[[  5  20 -35  21]
 [ 36  12 -15 -44]
 [ -2  -3   7 -37]]
->
[ 5 12  7]

[[  8   4 -13  21]
 [ -9  -4  20 -16]
 [-21  -4  37 -57]]
->
[ 8 -4 37]

[[-59  23  23 -50  -7]
 [-12  -7  -3   0  11]
 [  0  -8  17   6 -24]]
->
[-59  -7  17]

[[  4  -5]
 [ 21 -19]
 [ 55 -32]]
->
[  4 -19]

[[-41   3 -48   6]
 [-35  -4 -27  55]
 [ 12  -1  11 -14]
 [ 10 -10   9 -18]
 [  6  -3   5 -13]]
->
[-41  -4  11 -18]

[[ -2   2 -34 -47   6]
 [-58   2  19  -3   6]
 [-49   2  29   8 -17]
 [-30   2 -13 -47 -11]
 [-49   2   8 -36 -17]]
->
[ -2   2  29 -47 -17]

[[-34 -46]
 [-39 -56]
 [-21 -46]]
->
[-34 -56]
---
[[ -4 -29  -6 -38]
 [ 13  45   0   9]
 [-20  53 -55  47]
 [ -3 -29 -14 -32]
 [ 11 -18  24  -2]
 [-28  33 -36  33]
 [  8  37   4  45]
 [  8  50   1  41]
 [-12  51  -5  18]]
->
[[ 11 -18  24  -2]
 [  8  37   4  45]
 [  8  50   1  41]
 [ 13  45   0   9]
 [-12  51  -5  18]
 [ -4 -29  -6 -38]
 [ -3 -29 -14 -32]
 [-28  33 -36  33]
 [-20  53 -55  47]]

[[ 12   5   1  15  31 -49   7  13 -13  -8  47]
 [ 14  12  14   8  38 -41   6  17 -31  -9  36]
 [ 11  -1 -13  21  20 -49   8   9   9  -6  51]
 [ 16  19  26   1  39 -27   5  20 -45  -9  19]
 [ 15 -11 -32  23  -8 -27   7   1  47  -2  37]]
->
[[ 16  19  26   1  39 -27   5  20 -45  -9  19]
 [ 14  12  14   8  38 -41   6  17 -31  -9  36]
 [ 12   5   1  15  31 -49   7  13 -13  -8  47]
 [ 11  -1 -13  21  20 -49   8   9   9  -6  51]
 [ 15 -11 -32  23  -8 -27   7   1  47  -2  37]]

[[ 17 -21 -15  -2 -20  -4   3  16   0 -12 -14  -1 -14  -7]
 [  9  -1  -9  -6   5   3  -3   1   8 -12  -7  -1 -17  -2]
 [-20  12 -17  -1  11  -1   8   2  -5  -9  -4   3 -16   4]
 [ -1   2  -2   5  -1   6   2  -5  13 -44 -17   3  10 -16]]
->
[[ -1   2  -2   5  -1   6   2  -5  13 -44 -17   3  10 -16]
 [  9  -1  -9  -6   5   3  -3   1   8 -12  -7  -1 -17  -2]
 [ 17 -21 -15  -2 -20  -4   3  16   0 -12 -14  -1 -14  -7]
 [-20  12 -17  -1  11  -1   8   2  -5  -9  -4   3 -16   4]]

[[-28  -3  14  -7   4   9   3   6]
 [ 28 -12 -37  11 -19 -21 -31 -16]
 [ 13  53 -30  -2  17 -25 -10 -14]
 [ 54  45 -59  18 -17 -26 -33 -16]
 [ 42  27 -28   9 -11 -14  -6  -6]
 [  8  61  27  -1  -2  21  38  30]
 [ 18  48 -17   6   3 -32  -7  -6]]
->
[[  8  61  27  -1  -2  21  38  30]
 [-28  -3  14  -7   4   9   3   6]
 [ 18  48 -17   6   3 -32  -7  -6]
 [ 42  27 -28   9 -11 -14  -6  -6]
 [ 13  53 -30  -2  17 -25 -10 -14]
 [ 28 -12 -37  11 -19 -21 -31 -16]
 [ 54  45 -59  18 -17 -26 -33 -16]]

[[ -6 -22  25  -6 -12]
 [ 34  24 -18 -11  16]
 [ 19  18 -43 -25 -12]
 [ 14  11  -8 -22 -25]
 [ 31  55 -57 -27 -22]]
->
[[ -6 -22  25  -6 -12]
 [ 14  11  -8 -22 -25]
 [ 34  24 -18 -11  16]
 [ 19  18 -43 -25 -12]
 [ 31  55 -57 -27 -22]]

[[ 24  53 -16 -10  -5   4   6 -17 -60]
 [ 24  54 -18 -15 -20  -1   4 -14 -55]
 [ 24  53 -14  -6   5   7   7 -19 -62]]
->
[[ 24  53 -14  -6   5   7   7 -19 -62]
 [ 24  53 -16 -10  -5   4   6 -17 -60]
 [ 24  54 -18 -15 -20  -1   4 -14 -55]]
---
[[ -4  -9 -17   4   8]
 [ 20  14 -11  -8   2]
 [ 27  12 -21   1  13]
 [  1  -4  12 -16  28]
 [  1  -9  -8   2   0]
 [-15  -3   3   8 -13]
 [-47 -23  -3  18 -15]
 [  2   3  10 -28  39]
 [  6 -27 -16  20 -24]
 [  4 -11  -1   3   0]
 [ -5  -6   4  -2  -2]
 [ -2 -11  -3  -6  -9]]
->
[[ -4  20  27   1   1 -15 -47   2   6   4  -5  -2]
 [ -9  14  12  -4  -9  -3 -23   3 -27 -11  -6 -11]
 [-17 -11 -21  12  -8   3  -3  10 -16  -1   4  -3]
 [  4  -8   1 -16   2   8  18 -28  20   3  -2  -6]
 [  8   2  13  28   0 -13 -15  39 -24   0  -2  -9]]

[[  0  49 -29   1 -48]
 [ -5  58 -37   7 -43]
 [ 10  13  -3  -3   0]]
->
[[  0  -5  10]
 [ 49  58  13]
 [-29 -37  -3]
 [  1   7  -3]
 [-48 -43   0]]

[[ 24  -9  -1  10  -6  -7  11 -12  -9 -10   2  -6   6 -13  -1  30]
 [ -8  -8   3  24  46   8  -2  34  58  -5  11  -6  16  34   3 -16]]
->
[[ 24  -8]
 [ -9  -8]
 [ -1   3]
 [ 10  24]
 [ -6  46]
 [ -7   8]
 [ 11  -2]
 [-12  34]
 [ -9  58]
 [-10  -5]
 [  2  11]
 [ -6  -6]
 [  6  16]
 [-13  34]
 [ -1   3]
 [ 30 -16]]

[[  0 -11  -1   2  27  44  17  -5 -33]
 [ 12 -25   0 -18  -1 -35  29  16  -9]
 [ 11 -10   0  17   7 -21 -23  26  -3]
 [ -2 -19  10 -16   7 -26   8  10  14]
 [  5  13  25 -21  36  -5  18  -7  19]
 [-17 -25 -11 -24  27  -2   8  -4  -5]
 [ 21 -28   2 -11  29 -26  12   7 -20]
 [  8 -15 -18 -28   4   6 -30 -12 -30]
 [-18  -6  -6  -5  28 -20  22   9   4]]
->
[[  0  12  11  -2   5 -17  21   8 -18]
 [-11 -25 -10 -19  13 -25 -28 -15  -6]
 [ -1   0   0  10  25 -11   2 -18  -6]
 [  2 -18  17 -16 -21 -24 -11 -28  -5]
 [ 27  -1   7   7  36  27  29   4  28]
 [ 44 -35 -21 -26  -5  -2 -26   6 -20]
 [ 17  29 -23   8  18   8  12 -30  22]
 [ -5  16  26  10  -7  -4   7 -12   9]
 [-33  -9  -3  14  19  -5 -20 -30   4]]

[[  9   6  20  29  -7]
 [ 15  29  15 -11  -9]
 [ -6  18   5  -1  31]
 [ -4  17   6  -9   9]
 [-26 -46 -23  14 -31]
 [ -3  36  11  -7  -1]
 [ 29 -17  -7   6  -1]
 [ 35 -15  14 -29  12]
 [-35 -43  -7  32 -28]]
->
[[  9  15  -6  -4 -26  -3  29  35 -35]
 [  6  29  18  17 -46  36 -17 -15 -43]
 [ 20  15   5   6 -23  11  -7  14  -7]
 [ 29 -11  -1  -9  14  -7   6 -29  32]
 [ -7  -9  31   9 -31  -1  -1  12 -28]]

[[-56  11   1   5   0   0  -8   1  -2  -7  11  -3  15 -10]
 [  7  -9  11 -14   9  18  12  -6   1  -6   5  45 -16   1]]
->
[[-56   7]
 [ 11  -9]
 [  1  11]
 [  5 -14]
 [  0   9]
 [  0  18]
 [ -8  12]
 [  1  -6]
 [ -2   1]
 [ -7  -6]
 [ 11   5]
 [ -3  45]
 [ 15 -16]
 [-10   1]]

[[  7  -1  18 -14  20  10   5  -8]
 [ -9   2   0  36 -23  24  39 -10]
 [ -6  14   1  17 -32  31 -19 -49]
 [-10 -10 -10 -23 -20 -41 -23  27]
 [-13  -5  19   5  21  42 -34 -10]
 [  5  35 -10   5 -26 -31  23  -8]
 [ 11   0  13   8 -29 -13  -2 -22]
 [  1 -16 -14   2  -9  48 -54  15]
 [ 16 -19 -22 -14 -37   2 -15  -5]]
->
[[  7  -9  -6 -10 -13   5  11   1  16]
 [ -1   2  14 -10  -5  35   0 -16 -19]
 [ 18   0   1 -10  19 -10  13 -14 -22]
 [-14  36  17 -23   5   5   8   2 -14]
 [ 20 -23 -32 -20  21 -26 -29  -9 -37]
 [ 10  24  31 -41  42 -31 -13  48   2]
 [  5  39 -19 -23 -34  23  -2 -54 -15]
 [ -8 -10 -49  27 -10  -8 -22  15  -5]]

[[ 25 -10]
 [-45   6]
 [ -4 -15]
 [  3 -12]]
->
[[ 25 -45  -4   3]
 [-10   6 -15 -12]]
